In the data rows, the value 128 means zero.
Here are some points:
[130 128 107 111  91 137 148 150  84 144 106 110 147 108 155 134 104 110
 108 110 158 138 141 114 136 139]
[ 87 162 152 165  79 125 154 194  33 177 120 153 157 166 132  63 107 138
 205  90 186 148 159 116  74  53]
[138 120 128  97 152 136 112  78 173 119 133 123 102 104 107 176 156 141
 106 144 107 117 106 118 167 156]
[ 77 103 161 139 168 105 112 123 111 113 127 156 127 127  81 137 148 146
 176 125 135 137 109 126 154 100]
[ 93 106 157 187 191 102  84 110 130 116 128 179 132 159  79 123 169 186
 215 138 117 134  72 145 153  91]
[110  90 126 151 196 123 117 113 122 127 112 149 104 136 107 163 155 159
 180 109  87 144  91 119 170 134]
[ 64 120 140 150 147 108 124 105 130 109 134 145 137 155  88 146 193 135
 140 116  98 145  83 146 160 145]
[194 136 110 107  83 151 164 130 150 107 149  97 118 130 192 137  89  63
  52 148 122 116 193 123 104 139]
[131 127 138 126  99 143 131 122 110 127 131 143 118 159 151 111 103 118
 149 110 125 115 138 115 118 134]
[147 120 124 126 163 107 121  98 174 113 109 122 110 112 128 156 123 116
 110 134  96 134 106 131 160 164]
[169 132  92 108 131 138 152 119 128 119 114 138 142  88 130 145  81 130
 117 125 135 113 125 112 149 130]
[141  85 117  96 197 121 120  56 214  99 108 136 104  89 101 205 163 115
  75 146  43 113  76 131 223 191]
[ 41  97 132 135 198 105 127  94 120 137 102 179 109 116  79 151 165 153
 216  94  87 154  68 123 209 120]
[131 134 127 127 154 113 117 123 135 116 107 121 115 125 115 139 136 128
 130 129 122 147 110 135 147 149]
[200 131 120  72  62 149 147 128 193 122 148  79 113 119 183 114  87  50
  33 141 126 110 197 135 105 156]
[148 143 130 116  68 137 151 150  98 127 122 120 141 137 147 101 101 111
 110 124 171 132 164 132 102 119]
[149 120  96 115 140 123 150 123 156 121 125  98 104  98 167 144 110  94
  76 131  95 135 140 127 159 164]
[109 135 144 156 115 136 139 155  93 131 148 127 121 163 145  98 145 134
 164 115 142 124 150 123  87  97]
[135 156 178 130  35 141 130 181 117 148 152 105 161 186 152  64  95 103
 132 126 183 126 200 139  31  85]
[ 66  96 131 154 222 111 139  96 107 122 129 167  92 108  84 171 184 148
 202 101  97 115  57 113 210 136]
[ 40 112 171 169 199 111  98 114 116 112 135 175 111 145  53 143 192 167
 219 104 124 152  76 151 150 102]
[162 107 102 130 149 140 138 103 179 118 131 114 101 101 162 154  94  92
  92 133  87 128 134 147 152 139]
[105  92 121 161 189 112  92 109 141 112 121 152  96 138  98 146 170 178
 174 141  90 143  72 145 169 126]
[144 138 115 100 137 138 148  85 167 116 114 120 101  99 128 163 137  86
  59 128  83 126 130 133 179 184]
[150 119  92  83 164 107 143 108 157  91 127 109 116  98 127 157 126 132
  95 162 105 124 103 143 189 172]
[121 174 174 171  40 130 119 187  73 167 134  94 184 170 133  53 117 127
 152 116 184 130 160 122  23  85]
[ 89  94 114 120 201 117 136  80 153  90 115 145 101 107 110 183 152 148
 158 134  89 139  62 136 207 162]
[125 105 110 110 175 120 107 103 186 119 110 105 121  92 138 154 155 127
  97 138  85 126 112 132 166 157]
[122 107 112 111 154 114 123 121 156 102 151 141 139 115 117 142 126 142
 130 147 109 138 113 147 157 128]
[203 132  86  73  66 144 153 151 141 121 143  76 105  96 190 123  82  67
  63 158 163 111 176 108 139 148]
[130  94 131 113 185 117 128  77 204  95 127 162  82 103  98 177 169 125
 107 135  60 124  68 134 218 175]
[151  86  99  72 216  99 132  63 210  86 140 144  65  82 122 168 138 114
  94 153  84  91  92 145 193 185]
[179  87  93 101 179 133 146  73 218  97 126 121  82  86 164 184  98  72
  63 144  57 114 122 143 183 171]
[178 148 105  92  71 161 159 159 127 136 137  84 127  93 176 135  69  89
  65 125 167 109 195 112 101 139]
[183 155 118 114  33 165 163 159 108 133 147  99 128 147 193 104  78  66
  84 118 153 122 205 126  69 115]
[131 130 126 121 158 124 135 115 125 110 134 141 116 133  76 145 137 162
 119 129 119 124 136 137 126 133]
[162 124 129 118 106 130 123 135 117 121 143 117 133 137 153 111 111 143
 138 142 149 129 154 136  88 108]
[166  87  87  86 180 130 120  76 197  94 128 118  89 108 137 184 125 124
  98 156  78 134 111 139 180 175]
[142 184 161 149  38 149 119 158  79 184 120 130 154 165 168  80  80 114
 156 114 172 122 171 112  60  96]
[127  88 144 106 167 114 116  79 211  93 149 133  86 131 113 166 148  96
  94 143  85 112 113 143 174 157]
[204 150 111  91  72 136 147 130 185 128 126  73 127 107 191 119  87  61
  27 147 101 122 176 134  92 177]
[106 177 163 171  64 130 125 198  55 166 133 136 144 156 123  61 121 144
 204 124 213 146 166 128  63  55]
[137 122 117 106 154 116 122 144 154 111 131 124 119 110 148 117 105 140
 125 139 126 133 127 143 121 127]
[148 135 115 142  98 139 147 152 129 139 129 116 139 130 168 110  78 106
 119 128 140 134 165 141  83 110]
[187 152 115 112  69 135 147 154 156 143 129  93 139 125 186  95  59  59
  62 142 131 109 174 136  81 143]
[189  96  86  99 160 129 132  70 199 104 141 114 100  95 156 163 102 113
  92 163  72 136 122 138 158 171]
[ 50  81 146 148 197 102 117  91 108 101 113 170 107 133  76 148 157 181
 227 106 130 143  61 129 168 119]
[ 76  74 145 135 214 102  95  79 151 107 118 163 116 123  35 182 214 160
 139 131  86 121  53 127 205 137]
[ 71 114 137 139 172 114 103 134 110 115 123 155 133 139  98 141 153 173
 193 103 154 133  93 132 141 122]
[121 155 163 168  82 135 139 180  56 142 144 138 142 173 144  76 144 147
 172 112 184 138 178 133  58  54]
[119 145 124 118 103 133 120 159  99 139 121 122 152 137 141  99 106 148
 165 104 181 137 147 126  92 114]
[180 160  94  71  44 161 155 182 160 151 125  94 141 117 204  99  36  70
  77 113 155 121 210 124  80 150]
[103 157 136 163  87 111 108 190  38 146 142 132 149 163  77  94 185 168
 173 131 199 142 134 124  74  73]
[218 138  74  74  47 166 171 141 161 126 148  84 122 108 190  95  35  71
  46 150 137 124 215 158 102 149]
[ 76 161 160 178  89 130 128 182  66 168 119 119 151 159 143  55 116 142
 190  95 177 140 160 132  50  82]
[ 83 100 157 129 183  87  76  97 169 100 112 143 127 138 107 141 158 161
 175 129 101 123  60 141 155 152]
[234 158  80  72  37 150 164 149 139 127 152  77 124 101 201 121  79  63
  23 140 127 114 208 113 113 155]
24 more points follow, each with its number after it:
[126 118 123 131 170 109 115  72 159 130 123 149  94 105 117 177 159 119
 130 131  80 127  89 110 196 148] 0
[176 130  79  99 110 148 168 120 125 130 125 104 126  99 177 144  72  91
  88 138 118 124 166 118 122 147] 1
[ 93 165 174 156 120 130 123 152  58 146 121 158 157 181  90  91 112 185
 184 106 173 122 151 124  56  80] 2
[  6 103 189 175 225  81  91  99 104 108 156 179 111 166  13 120 245 192
 237 119 129 128  42 139 158  97] 3
[ 67 128 155 180 147 116 121 157 101 141 121 141 118 141 130 100 156 149
 178 107 143 140 117 136 118 100] 4
[152 136 113 119 123 153 118  83 150 134 122 137 106 119 146 148 107 101
 107 134  87 127 139 114 155 148] 5
[238 149  86  85  31 162 153 140 147 135 138  72 143 134 212 108  41  85
  45 155 144 129 204 143  71 148] 6
[129 102 102 103 181 112 112  74 169  96 127 140  82 102 116 176 158 118
 120 128  56 119  97 121 210 179] 7
[151 155 148 128  96 135 131 136 147 146 128 109 140 137 151 117 125 103
 102 117 123 116 145 133  83 137] 8
[119 159 144 157  72 148 138 191  35 168 131 135 185 161 160  74  86 148
 193 104 191 117 158 110  50  66] 9
[111 143 172 124  82 127 124 176 116 140 154 127 142 159 113  94 140 133
 145 123 173 124 158 147  68  97] 10
[125 180 166 166  40 148 114 204  54 173 115 100 191 173 160  35  95 135
 170 104 213 143 175 135  26  82] 11
[115 158 149 144  78 120 106 196  90 144 127 109 176 147 116  74 140 165
 153 129 198 135 152 140  57  94] 12
[ 95 155 163 180 134 120 106 157  51 131 147 147 150 177  75 107 161 187
 183 127 171 125 118 117  66  73] 13
[123 118 107 119 142 133 138  94 124 123 102 135 147  97 119 174 107 101
 134 137 102 148 101 113 173 153] 14
[ 50  87 154 160 194 108 135  92 119 119 100 184 129 126  79 167 172 172
 207 108 109 149  51 131 195 109] 15
[160 155 122  78  88 155 119 108 159 131 125  98 130 115 145 139 113 115
  85 146 126 116 150 122 119 162] 16
[164 132 140 132  69 148 158 178 117 147 143 117 151 161 150  88  95 118
 112 113 161 130 197 135  63  88] 17
[104 101 112 125 185 113 107 111 164 115 118 111 120 111  99 156 170 152
 117 136  89 145  87 130 172 147] 18
[134 143 123 105  66 150 130 178  82 157 144  97 163 134 162  94  95 109
  82 120 176 110 183 108  79 116] 19
[159 138 107 116  85 138 127 140 152 143 119  89 145 120 155 121 111 113
  83 144 123 135 150 131 111 154] 20
[153  93  98  99 179 127 118  86 196  87 138 139  88 109 126 171 137 118
  99 124  86 139 115 140 197 176] 21
[118 150 130 126  75 144 167 179  74 167 110 144 138 140 151  87  89 120
 161  99 166 145 175 127 100  88] 22
[142 136 124 156 104 152 136 121 102 136 135 119 136 139 137 122 119 117
 108 123 130 118 134 108  91 118] 23
Which of these numbered points is nearest to each point below, ignoring the 2 directions in which the first points spread most? Its number follows each.
[177 143 114  83  46 156 154 169 120 154 147  87 156 114 190 106  78  68
  42 132 171 110 187 113  89 140] > 19
[ 79 107 154 169 151 115 130 115  83 133 102 164 157 134 101 139 149 157
 186 107 132 140  83 111 154  82] > 15
[131 169 155 175  69 138 118 182  37 157 138 125 173 179  96  83 145 177
 157 122 191 128 149 116  41  59] > 13
[ 91  89 120 111 170 122 112 107 143 124 135 131 125 113 124 163 153 122
 116 120  98 112  94 120 176 166] > 19
[131 170 183 173  75 124 124 164 109 141 142 110 174 176 140  72 131 124
 135 125 169 122 156 127  35  88] > 8
[189 144 112  94  48 158 150 169 145 152 145 105 143 137 198 108  78  84
  96 121 126 144 193 138  84 128] > 21
[ 84 135 140 140 118 126 110 148  82 138 119 145 143 147 119 109 130 166
 190  97 177 132 123 139 101 104] > 21
[150  75  73  92 226 111 144  42 199  85 110 139  85  57 148 206 127 100
  78 148  43 117  90 119 237 183] > 1
[143 106 136  89 132 132 124 106 199 118 146 120  97 132 132 140 117  88
  76 141 118 119 152 145 143 150] > 10
[159 123  84 105 166 132 127  95 168 131 108 135 131  89 125 180 112 124
  75 133  95 112 103 104 157 157] > 9
[ 92 111 121 131 193  96 147 101 132 127 105 178  95 111 107 163 135 132
 166 112  90 147  94 120 205 122] > 22
[110 134 125 143 146 118 130 145 118 138 130 113 117 116 153 124 128 118
 124 125 124 123 142 132 122 118] > 4
[ 76 106 116 157 220 111 102  84 148 136 106 163 132 101  86 170 168 175
 169 107  89 127  53 112 171 140] > 9
[149 162 147 173  26 151 113 194  58 164 122 122 181 193 165  38  68 150
 177 119 191 140 182 143  12  69] > 6
[143 130 100 121  67 148 167 127  99 143 106 115 152 110 170 130  96 100
 120 121 124 138 147 117 134 138] > 14
[172 133  90  86  82 142 184 126 137 141 103 112 118 104 192 124  60  65
  82 125 114 132 183 118 140 152] > 22
[ 96 128 131 157 140 120 133 140 116 127 119 119 119 128 139 122 123 116
 136 113 122 143 125 133 127 125] > 4
[ 79  84 165 159 210 107 114 102 157 105 134 170 116 152  82 158 171 162
 167 125  91 138  83 147 164 112] > 17
[ 92 139 158 189 103 126 126 131  73 140 139 152 156 157 114  97 145 158
 173 135 147 138 118 128  88  72] > 23
[133  78 107 134 189 116 134  73 213  98 120 136  84  86 137 179 122  89
  96 141  53 119  98 143 184 173] > 4
[122 191 171 154  64 145 137 206  34 157 129 132 185 186 111  75 101 185
 162 104 213 125 189 130  21  59] > 2
[153 141 119 104 150 125 144 105 139 112 121 131 115 126  98 153 118 138
  83 138 103 112 126 125 134 148] > 2
[ 81 108 164 144 165 104 117 102 144 111 154 149 106 143  78 127 194 136
 135 134 115 107  86 134 154 134] > 3
[163 173 143 101  57 156 118 147 112 151 130 103 157 127 152 115  98 128
 111 138 170 122 171  97  74 120] > 16
[ 98 114 175 143 125 124 119 124 154 111 147 139 136 169 107 113 146 118
 141 134 142 125 130 144 111 115] > 10
[106 134 166 143  94 117 123 151  98 127 158 132 151 157  93  81 163 135
 146 138 170 113 123 132  84 105] > 3
[162 136 127 119 126 126 130 129 144 125 103 115 122 117 149 129 108 110
 108 125 122 134 128 136 136 147] > 11
[140 132 133 109 138 119 129 120 176 131 125 116 111 119 143 137 145 101
  89 133  88 130 119 134 134 154] > 8
[ 22  66 183 170 240  93  90 113 131 117 139 183 122 158  54 139 199 199
 241 104 107 139  70 138 146  87] > 17
[148  91 142 109 164 126 120  93 192  99 142 138 121 134 131 163 125 104
  98 141  82 119 137 141 153 142] > 17
[ 70 124 161 146 142 113 125 141  95 124 131 157 132 141  85 112 159 160
 181 115 159 137 112 136 141  93] > 21
[129 147 139 138 128 121 125 116 117 151 130 148 122 125 121 133 141 131
 138 122 124 127 121 107 132 105] > 0
[188 154 115 114  74 133 147 157 151 133 137  88 139 118 174 100  76  66
  48 142 142 104 179 137  83 142] > 8
[121 169 152 156  53 129 126 200  85 157 163 114 162 165 162  49  94 132
 143 126 194 126 180 142  22  75] > 10
[110 153 170 147  43 137 132 187  57 154 150 116 168 176 101  47 134 132
 138 128 204 109 163 125  35  74] > 3
[115 149 156 117 126 145 103 122 132 132 136 131 124 126  87 151 174 162
 142 126 148 135  99 117 132 134] > 16
[ 42 116 155 139 140 114 101 177  61 153 132 139 152 148 101 106 164 179
 206  97 172 131  99 120 104  97] > 19
[138 140 125 139 108 137 143 130 104 132 115 122 129 147 144 124 111 113
 118 133 129 132 140 130 102 125] > 23
[ 98 109 133 147 200  91 105 113 147  98 113 135 117 116  95 151 170 155
 157 126 112 142  79 136 166 136] > 18
[ 41 110 200 173 163 115  89 130  83 141 115 166 154 167  44 124 195 201
 207 118 143 133  84 131 116  86] > 10
[ 99 129 135 141 139 127 165 130 101 143 104 168 117 123 133 124 116 120
 169  98 126 149 126 115 156 105] > 22
